(in the rows, 128 means zero)
One turn sends every row of this set to another row. A few are shown first. Where does it send the rows asked after them?
J456: [143 146 160 137 132 128 107 115  82 124 111 141 128 130 139 128 141 112]
J752: [152 136 136 125 159 109 124  99  71 111 115 117 113 133 133 116 123 156]
J742: [141 112 146 149 115  86 123 115  98 128 120 113 122 134 166 114 119 107]
J48: [121 114 100  99 111 103 100  90  89 116 120 110 131 137 151 122 121 113]
J660: [149 142 133 128 158 109 119  94  70 112 114 117 116 135 134 112 122 155]
J3: [139 139 135  95 126 116 125 107  81 123 125  78 117 122 115 123 124 130]
J109: [144 110 147 148 118  88 123 112  99 127 120 112 124 139 167 120 119 108]
J999: [115 117  99 100 108  99 104  97  88 116 121 111 124 124 149 114 122 110]
J125: [128 104 104  95 115 105 105  92  91 115 121 110 129 141 151 133 120 116]
J623: [115 137 112 127 118 121 119 118  90 107 124 121 133 115 180 120 146 126]
J390: [148 127 114 133  97 120 131  94 108 134 119 121 143 129 118 110 123 141]
J11: [129  96 108  92 115 104 113 102  92 114 122 111 122 133 149 137 121 118]
J696: [143 110 147 149 117  87 124 115  99 127 121 112 122 136 167 118 119 107]
J967: [151 123 115 131 100 122 132  94 109 134 120 121 144 133 119 116 123 143]
J340: [141 144 160 137 133 128 110 120  82 124 112 142 125 125 137 127 142 112]
J561: [140 114 145 151 116  86 122 112  98 128 120 111 125 136 167 114 118 106]
J426: [116 109 104  95 108  97 113 107  90 115 121 114 116 117 147 118 124 112]
J939: [143 142 161 136 133 128 111 120  83 123 112 143 124 126 137 129 141 113]
J579: [141 140 134  95 127 119 120 101  82 124 125  77 123 130 116 125 123 131]
J44: [145 142 161 136 134 128 110 118  83 124 112 142 125 129 137 131 141 114]
J878: [149 135 136 124 158 108 128 105  72 111 115 118 109 125 131 113 124 156]
J912: [141 137 136  94 127 118 124 104  81 123 125  78 120 127 115 125 123 131]
J762: [136 143 134  96 125 116 122 105  81 123 125  78 119 121 114 118 124 129]
J519: [119 139 111 128 120 124 113 109  90 107 123 119 140 127 183 125 145 127]
J786: [141 147 160 137 132 128 108 118  82 124 111 141 126 127 138 126 142 112]
J780: [143 146 131 130 154 106 122 101  69 112 114 117 111 123 131 102 125 152]
J253: [148 121 117 130  97 119 139 104 109 133 121 124 135 120 116 111 125 142]
J632: [145 140 135 127 156 106 127 105  70 111 115 120 107 120 131 106 124 154]
J313: [125 132 114 125 124 127 115 109  91 107 123 119 142 135 183 136 143 130]
J16: [139 144 133  97 126 117 119 100  81 124 124  76 123 128 116 121 123 130]
J472: [137 145 133  97 124 117 120 102  80 124 124  77 121 124 116 117 124 128]
J267: [145 147 132 129 156 108 118  95  69 113 115 116 116 130 133 105 124 153]
J293: [145 144 160 137 134 129 109 117  82 124 111 141 128 131 138 130 141 113]
J104: [152 116 118 128 100 120 140 103 111 133 120 123 137 125 116 118 124 144]
J459: [129 121 117 122 126 127 122 116  93 105 125 120 137 132 182 142 144 133]
J88: [146 127 114 132  96 118 134  99 109 134 120 123 139 122 117 108 124 140]
J951: [125 120 119 121 124 125 128 125  93 105 125 122 129 120 179 139 146 132]
J39: [153 118 118 128 101 122 136  99 111 133 120 122 141 132 118 120 123 144]
J84: [144 112 145 150 118  88 121 110  99 128 120 110 125 141 168 118 117 108]
J290: [123  98 107  91 112 100 118 109  92 113 122 114 116 121 147 129 123 116]
J181: [119 127 116 122 120 122 128 126  93 106 124 122 127 112 178 128 147 128]
J673: [142 115 145 150 116  88 120 110  99 128 120 111 127 139 169 115 118 106]

J951 goes to J181
J340 goes to J786
And these:
J912 goes to J3
J104 goes to J253
J999 goes to J48
J267 goes to J660

One turn sends every row of this set to another row. A few are shown first. Where does it send the rows asked after them?
J292: [ 95 125 123 152 124 119 149 126 127 139 104 106]
J31: [137 109 140 158 119 132  92 131 138 119 130 107]
J438: [143  98 129 142 125 122 124 138 106 132 120 124]
J209: [138 127 135 198 109 132 122 137 142 124 119 135]
J727: [155 130 145 174 117 122 107 139 122 114 122 136]
J108: [135 149 125 153 108 111 143 134 124 145 103 115]
J501: [114 121 127 161 140 126 127 146 151 129 131  84]
J846: [ 99 149 133 171 130 122 142 146 114 127 103 104]
J449: [133 164 138 173 126 128 132 132 110 136 108 114]
J217: [115 130 142 168 143 119 150 126 144 150 124 101]
J336: [145 153 147 167 134 124 102 135 118 115 125 120]
J356: [151 132 151 161 123 100 133 141 147 126 130 106]
J772: [142 108 147 170 133 134 131 125 146 116 125  93]
J860: [118 122 158 173 140 124 101 134 123 103 127 113]
J975: [142 107 131 143 125 117 128 139 105 149 123 129]
J972: [132 109 115 140 130 123 130 143 104 149 121 123]
J352: [132  93 126 147 123 121 125 152 107 135 123 116]
J233: [123 126 113 182 123 142 105 141 150 114 126 125]
J351: [158 134 143 160 105 122 112 126 127 135 121 116]
J237: [138 155 127 166 121 113 133 139 118 135 111 140]
J479: [ 98 120 125 188 126 120 120 142 149 131 130 134]
J615: [141 146 127 151 137 115 145 119 146 130 119 110]
J33: [124 103 138 174 127 137 100 146 128 101 124 119]
J255: [125  96 124 149 128 129 133 142 102 147 117 115]
J784: [ 89 109 128 177 135 133 122 148 126 122 117 114]
J374: [ 94 122 140 167 139 126 125 137 122  99 109 104]
J157: [111 132 114 179 124 128 142 125 143 121 109 140]
J656: [ 94  99 135 156 126 123 111 133 137 127 124 101]
J491: [129 142 116 181 107 113 132 153 144 121 114 135]
J777: [ 99 141 117 170 134 126 147 138 117 141 105 126]

J157 goes to J233
J777 goes to J33
J108 goes to J656
And these:
J374 goes to J336
J975 goes to J255
J615 goes to J501

One turn sends every row of this set to another row. A few are shown first. Where does it send the rows asked after them?
J915: [105 123 138 127 112 158 116 115 102 140 124 170 123  97 131  84 154 156
 137 155 153 129 129 131 128 110 127 136 114 108 116 127 127]
J386: [109 110 140 111 122 149 118 137 109 161 136 158 120 110 130 100 143 158
 119 161 178 128 129 134 117 140 137 123 110 108 139 114 123]
J919: [137 155 122 146 137 167 143 117 116 115 115 143 138 109 121 102 163 161
 134 158 175 129 138 150 105 144 146 130 124  88 125 150 125]
J22: [111 143 134 138 145 164 172  94 110 120 118 118 127 146 131 123 151 161
 125 169 111 122 151 122 139 139 142 127 131 100 127 123 132]
J470: [104 117 136 126 121 159 120 109  96 129 116 165 122  96 130  88 158 157
 140 152 144 131 138 126 131 110 124 141 119 101 111 127 133]
J747: [148 157 126 141 156 166 130 104 113 125 126 130 129 105 100 100 124 155
 139 170 134 125 140 141 113 123 118 169 125 109 144 127 120]
J461: [116 148 129 156 147 151 167  94 103 115 124 133 126 140 133 118 167 144
 121 160 109 148 159 122 127 143 133 122 140  95 118 116 125]
J339: [113 148 129 152 144 148 164  84  98 109 121 143 131 132 123 108 166 146
 125 166 117 125 152 125 136 128 126 134 132  90 120 126 142]
J495: [148 143 110 154 134 158 154 112 113 129 114 128 123 107 142 113 174 152
 126 153 167 148 151 126 126 149 127 113 127  90 142 145 134]
J674: [144 150 127 139 139 165 140 131 121 120 126 153 129 107 123 103 157 161
 134 162 176 124 141 153 113 137 152 134 125  89 123 150 119]
J377: [144 129 137 143 150 169 147 129 110 135 127 137 128 135 123 124 123 157
 110 186 157 130 145 127 128 173 141 125 126  87 170 112 118]
J737: [142 131 131 140 154 173 141 129 112 137 136 135 126 137 118 116 129 152
 108 184 153 126 148 116 132 178 138 117 128  95 165 110 126]
J856: [143 127 141 106 122 142 139 120 117 169 149 148 123 103 116  89 146 141
 115 174 167 142 141 130 107 142 135 132 119 120 152 116 104]
J326: [116 143 129 155 138 152 164  84 104 139 127 119 117 137 134 114 152 161
 123 144 107 134 148 120 142 141 125 140 144 111 121 111 124]
J485: [140 132 139 105 126 138 135 122 118 167 145 150 124 102 114  89 146 144
 117 175 170 140 144 131 104 137 137 130 118 117 155 111 110]
J422: [123 139 128 113 143 122 143 123 122 160 143 122 118 120 125 130 145 154
 120 149 157 143 138 137  95 119 150 146 121 122 129 102 107]
J892: [118 110 139 108 143 139 110 132 109 151 143 154 120 112 113 112 127 143
 118 181 159 140 147 130 103 131 124 135 105 112 148  96 117]
J262: [117 126 124 114 151 138 148 135 110 145 137 142 129 130 126 134 142 167
 129 157 151 128 125 133  95 139 161 138 111 113 141 105  93]
J80: [117 114 134 110 141 141 112 132 110 153 143 148 122 108 114 116 123 148
 115 180 160 135 148 128 105 134 132 135 101 110 156  96 116]
J280: [112 126 129 130 144 154 118 115  96 112 137 170 124 128  88 100 137 137
 136 174 133 130 161 138 124 118 130 142 106  98 125 116 123]
J619: [136 144 131 139 125 123 137 103 110 140 142 177 136 102 108  87 159 131
 132 167 157 133 151 135 101 120 123 135 119 102 134 120 131]
J499: [157 149 128 150 162 171 149 116 107 118 131 134 122 128 109 105 130 149
 132 182 131 128 154 125 132 152 119 148 128  93 168 122 127]
J886: [104 125 134 130 139 151 113 124 105 117 140 174 125 121  93 105 131 142
 135 182 143 127 154 135 119 120 126 141 100  99 128 115 121]
J534: [134 145 132 139 129 125 141  94 105 135 137 177 131 109 107  87 168 139
 134 158 153 131 154 138 111 122 121 136 122  93 133 123 139]
J432: [116 142 128 153 147 148 165  92 102 119 123 127 125 146 137 124 166 151
 117 161 116 153 161 125 122 145 137 120 139  99 120 111 119]
J338: [117 137 120 164 149 156  98 117  97 119 120 137 119 107 135 121 139 163
 126 143 155 153 143 144 112 131 120 153 128  95 116 113 123]
J600: [120 110 140 109 143 139 116 127 108 153 145 147 122 109 120 122 122 145
 108 184 156 141 148 126 105 134 130 138 105 108 157  98 117]
J93: [157 149 127 136 157 160 129 114 117 130 131 137 120  93 107 104 124 154
 140 170 135 123 143 141 116 113 121 169 124 113 139 130 113]
J458: [119 139 152 104 142 146 147 132 116 155 139 132 121 124 135 107 140 169
 128 158 150 129 119 133 106 129 160 155 133 117 131 101 105]
J683: [123 130 130 156 146 177 107 124 101 125 122 113  98 119 143 110 135 157
 120 153 142 158 153 127 148 135 117 146 136  99 126 114 133]
J816: [152 124 119 150 134 146 145 109 114 156 119 120 120 100 145 131 148 148
 104 161 165 162 151 121 116 151 120 117 129 104 154 117 117]
J812: [113 143 131 146 147 137 165  94 108 126 129 123 121 145 134 134 164 149
 115 157 125 156 157 122 117 150 147 118 138 104 128 107 117]
J991: [110 110 141 114 120 153 122 136 109 166 142 152 118 112 132 105 138 161
 112 158 178 127 129 131 125 150 144 128 113 103 141 114 119]
J354: [109 141 125 153 140 155 153  86  92 111 118 142 124 128 131 104 171 148
 126 158 113 143 151 125 137 126 124 131 136  98 109 125 126]
J236: [140 126 141 108 127 139 135 122 116 168 147 156 126 106 113  86 146 140
 122 172 168 134 138 134 104 139 129 131 118 119 151 112 113]
J875: [108 144 126 156 143 153 152  87  98 113 128 139 120 138 112 106 157 149
 126 158 111 128 153 125 149 131 121 141 134  98 113 124 129]
J809: [126 131 121 161 155 149 101 127 103 122 127 153 114  99 141 126 137 166
 128 145 157 146 144 145 110 127 125 152 125  92 119 113 119]
J620: [110 114 140 111 119 152 119 138 110 164 137 154 120 106 129  99 141 164
 118 157 178 129 131 128 120 145 141 127 112 107 142 109 115]
J979: [136 128 142 128 136 184 124 119 119 153 127 109 102 117 133 101 130 158
 105 171 149 151 143 111 147 147 121 132 141 119 140 114 120]
J502: [108 147 136 145 146 161 168  96 108 118 119 125 121 140 125 123 154 156
 125 165 106 127 150 120 143 135 131 129 133  97 123 124 135]
J688: [149 131 117 145 141 148 136 106 114 156 123 124 118 108 148 127 154 150
  99 164 162 157 150 116 120 152 119 107 127 106 158 114 131]
J481: [115 143 138 143 138 148 162  89 107 147 129 113 115 133 140 115 149 158
 124 139 110 138 139 113 137 141 136 139 148 118 131 106 121]
J628: [108 141 138 129 146 163 170  99 111 124 121 115 124 146 130 129 148 159
 124 165 113 124 140 119 138 144 155 125 128 108 137 120 125]
J572: [138 127 147 132 129 183 126 123 118 156 124 104 105 118 134 102 120 155
 107 167 151 147 142 124 150 145 130 141 142 114 139 116 117]
J487: [115 147 128 158 140 154 160  87  99 132 124 128 116 137 133 113 160 153
 122 144 103 136 145 122 145 133 124 132 141 106 122 119 127]

J502 goes to J461
J422 goes to J458
J919 goes to J338
And these:
J688 goes to J979
J339 goes to J354
J481 goes to J628
J809 goes to J93
J386 goes to J892
J600 goes to J856
J280 goes to J534
J80 goes to J485
J683 goes to J499
J432 goes to J326
J915 goes to J886
J377 goes to J816

